Each path is a new rotation, seen through one point. The rows after it are directions, each followed by how far the rotation turns it, in degrees per step (0 if it stays put).
Each turn is a multiple of 5 degrees from 10 to 175, or 0.
Path 1:
[-2.32 -2.57  1.61  3.70  3.08 -0.53  0.59 -1.86 -1.94 -0.07 -0.39 -0.26
  0.49  1.06 -2.74 -0.82]
[-1.89 -1.34 -3.28 -0.06 -1.85  1.77  2.66 -1.55 -0.82 -0.46  1.44 -0.03
  1.01 -0.36 -4.21 -1.09]
[-3.81 -1.35 -0.02  4.19  0.56  0.36  0.67  3.20 -1.25 -1.79  0.90 -0.75
 -0.79  1.57 -1.82 -0.34]
[-1.10 -0.86  0.36  1.38 -0.25 -1.61  0.86 -2.73 -1.80  0.28  3.72 -2.22
  1.50  0.26 -4.06 -0.54]
[-2.63 -0.32  0.58  1.84  0.97  2.79  2.78  0.14  0.61 -1.13 -0.31  1.18
  0.94  2.57 -3.75 -1.91]
[-1.79 -4.46 -1.48  2.39  0.50 -0.89  1.64 -0.18 -2.47 -1.49  0.86 -0.84
  1.21 -1.20 -2.50  1.21]
[-4.25  1.04 -1.71  1.86 -0.72  0.98  0.27 -1.02 -1.17  0.64  1.87 -0.82
 -1.28  1.22 -3.49 -2.56]
[-0.21 -1.96  1.48  2.27 -0.80  0.52  2.46  2.37 -0.52 -2.08  2.40 -1.64
  2.10  1.41 -3.67 -0.06]
[-3.26 -1.31  0.16  2.73  2.87 -0.62  1.06 -3.52 -1.17  0.07  0.88  0.49
  0.69  1.77 -2.50 -0.09]
[-1.67 -1.93 -1.65  0.29 -1.87  2.43  2.18  0.11 -0.73 -1.75  0.01 -0.58
  0.74 -1.10 -4.53 -2.11]
[-3.30 -1.35 -1.09  4.71  0.59 -0.62  1.32  1.72 -2.07  0.01  1.73 -0.68
 -0.37  1.98 -1.20  0.92]
[-1.85 -0.68  0.68 -0.08  0.05 -0.29  0.01 -2.12 -0.51 -1.49  3.61 -2.09
  0.61  0.31 -4.89 -1.88]
[-1.98 -0.65  1.16  3.48  0.35  1.87  3.47  0.57 -0.73 -0.17 -1.07  0.94
  2.18  2.22 -2.90 -0.94]
[-1.75 -4.39 -2.80  1.38  1.50 -0.32  0.85 -1.30 -1.22 -1.37  2.09 -0.72
 -0.28 -0.32 -3.02  0.67]
[-4.73  1.79 -0.57  2.16 -1.80  0.92  0.89  0.24 -1.74 -0.47  0.48 -0.86
  0.23  0.09 -3.14 -2.32]
[ 0.80 -3.04  0.97  3.04  0.33  0.38  1.78  1.37 -0.60 -0.25  3.05 -1.98
  0.63  2.12 -3.32 -0.03]
[-4.29  0.14 -0.10  1.18  2.06 -0.12  1.37 -3.23 -0.57 -1.82  1.01  0.89
  1.65  1.25 -3.10  0.03]
[-0.84 -3.33 -0.84  2.14 -1.03  2.05  2.04  0.78 -1.66 -0.27 -0.93 -0.92
  0.19 -0.88 -4.06 -2.39]
[-3.64 -0.47 -2.63  2.99 -0.01 -0.68  1.67  0.32 -1.19 -0.23  3.29 -0.35
  0.01  2.12 -1.49  1.49]
[-2.12 -0.62  2.23  0.99  0.36  0.06 -0.45 -0.32 -0.79 -2.33  1.81 -2.13
  0.48  0.17 -4.79 -2.78]
[ 1.21 -0.83 -0.34 -1.18 -1.14 -0.48  0.46 -0.07 -0.18 -0.78  0.89 -0.70
  1.21 -1.28 -0.69  0.69] => 175
[ 1.15  0.17 -0.47  0.13 -1.14  1.56  1.47  1.15  0.78  0.83  0.01  0.37
 -0.01  1.01 -0.23 -0.27] => 135
[ 1.11  0.26 -0.84  0.24 -0.01 -0.33 -0.09 -0.34 -0.26 -1.04  0.15  0.09
  0.68  0.30  2.04 -1.79] => 0
[ 0.89 -0.26  1.48 -0.37  1.35  0.32  0.71 -1.38  0.69 -0.28 -0.61  0.78
  1.29  0.69 -0.48  0.04] => 90
Path 2:
[-1.92  3.00  0.75  0.59  2.40 -3.05 -1.61  0.72  0.99 -1.98 -1.52 -1.37
  2.68 -1.54  0.69 -0.59]
[ 0.18  0.78  2.46  0.87  3.53 -2.85  0.83  1.75  0.95 -2.79 -0.95 -1.30
  3.26  0.82 -0.29 -0.64]
[ 0.23  3.13  1.67 -0.22  2.37 -2.60 -1.20  2.96 -1.27 -1.11  0.30 -1.32
  2.31  0.97 -1.35 -2.18]
[-0.79  2.32  2.30 -2.76  2.37 -2.31 -1.94  1.96  1.64 -1.57  0.50 -0.80
  2.05  0.11  1.07 -1.92]
[ 1.13  2.76  1.95 -1.12  1.81 -1.41  1.85  2.57  1.07 -0.99  0.65 -0.75
  3.62 -0.43  2.11 -1.80]
[-0.78  4.79  0.01  0.37  0.89 -2.51 -0.44  1.77 -0.13 -0.85 -0.43 -1.26
  3.10 -2.05  1.21 -1.52]
[-1.37  1.80  1.42  0.33  2.95 -3.03 -0.31  0.55  2.02 -2.84 -1.49 -1.10
  3.05 -1.26  1.01 -0.32]
[ 0.64  1.93  1.87  1.55  2.94 -2.66  0.98  2.25 -0.54 -2.12 -0.58 -1.46
  3.22  0.79 -0.99 -1.12]
[-0.67  3.13  1.49 -0.78  2.57 -2.89 -2.71  2.21 -0.48 -1.43 -0.01 -1.21
  1.82  0.75 -1.07 -2.20]
[ 0.29  1.43  2.96 -2.44  2.85 -1.99 -0.09  2.17  1.79 -1.73  0.58 -0.65
  2.59  0.53  1.24 -1.93]
[ 0.86  3.93  1.27 -0.78  1.32 -1.67  1.17  2.85 -0.13 -0.41  0.83 -1.20
  3.31 -0.71  1.44 -2.27]
[-1.61  3.93  0.47 -0.46  1.69 -2.58 -1.33  1.09  1.13 -1.36 -0.72 -0.96
  2.83 -2.05  1.61 -1.30]
[-0.25  1.51  1.89  1.06  2.99 -2.72  1.24  1.08  1.46 -2.57 -1.19 -1.22
  3.51 -0.76  1.00 -0.31]
[ 0.06  3.10  1.03  1.47  2.42 -2.91 -0.30  2.32 -1.27 -1.59 -0.66 -1.59
  2.85  0.36 -1.32 -1.37]
[-1.06  1.73  2.37 -1.64  3.12 -2.90 -2.38  1.68  0.88 -2.10 -0.33 -1.12
  1.78  0.77 -0.46 -1.72]
[ 1.43  1.74  2.79 -1.63  2.47 -1.62  1.06  2.76  0.70 -1.31  0.78 -0.90
  3.04  0.86  0.78 -2.25]
[-0.16  4.68  0.76 -1.16  0.99 -1.99 -0.57  2.52 -0.27 -0.31  0.54 -0.92
  2.77 -0.95  1.29 -2.45]
[-1.24  2.63  1.34 -0.84  2.09 -2.60 -0.30  0.99  2.46 -2.02 -0.76 -0.70
  3.18 -1.92  2.31 -0.81]
[ 0.45  2.40  1.31  1.90  2.67 -2.67  1.93  1.63  0.11 -2.01 -0.83 -1.37
  3.71 -0.65  0.51 -0.85]
[-1.13  3.19  0.96  0.85  2.62 -3.27 -1.97  1.65 -0.59 -1.94 -1.02 -1.55
  2.19 -0.04 -1.27 -1.28]
[-1.53  0.04 -0.16 -1.07  0.12 -0.43 -2.20 -0.79  1.00 -0.32 -0.39  0.11
 -0.71 -0.57  0.28  0.15] => 130
[-0.37  0.92 -0.95  0.66 -0.75  0.13  0.97 -0.63  0.57  0.17 -0.46  0.00
  0.71 -1.80  1.59  0.55] => 60
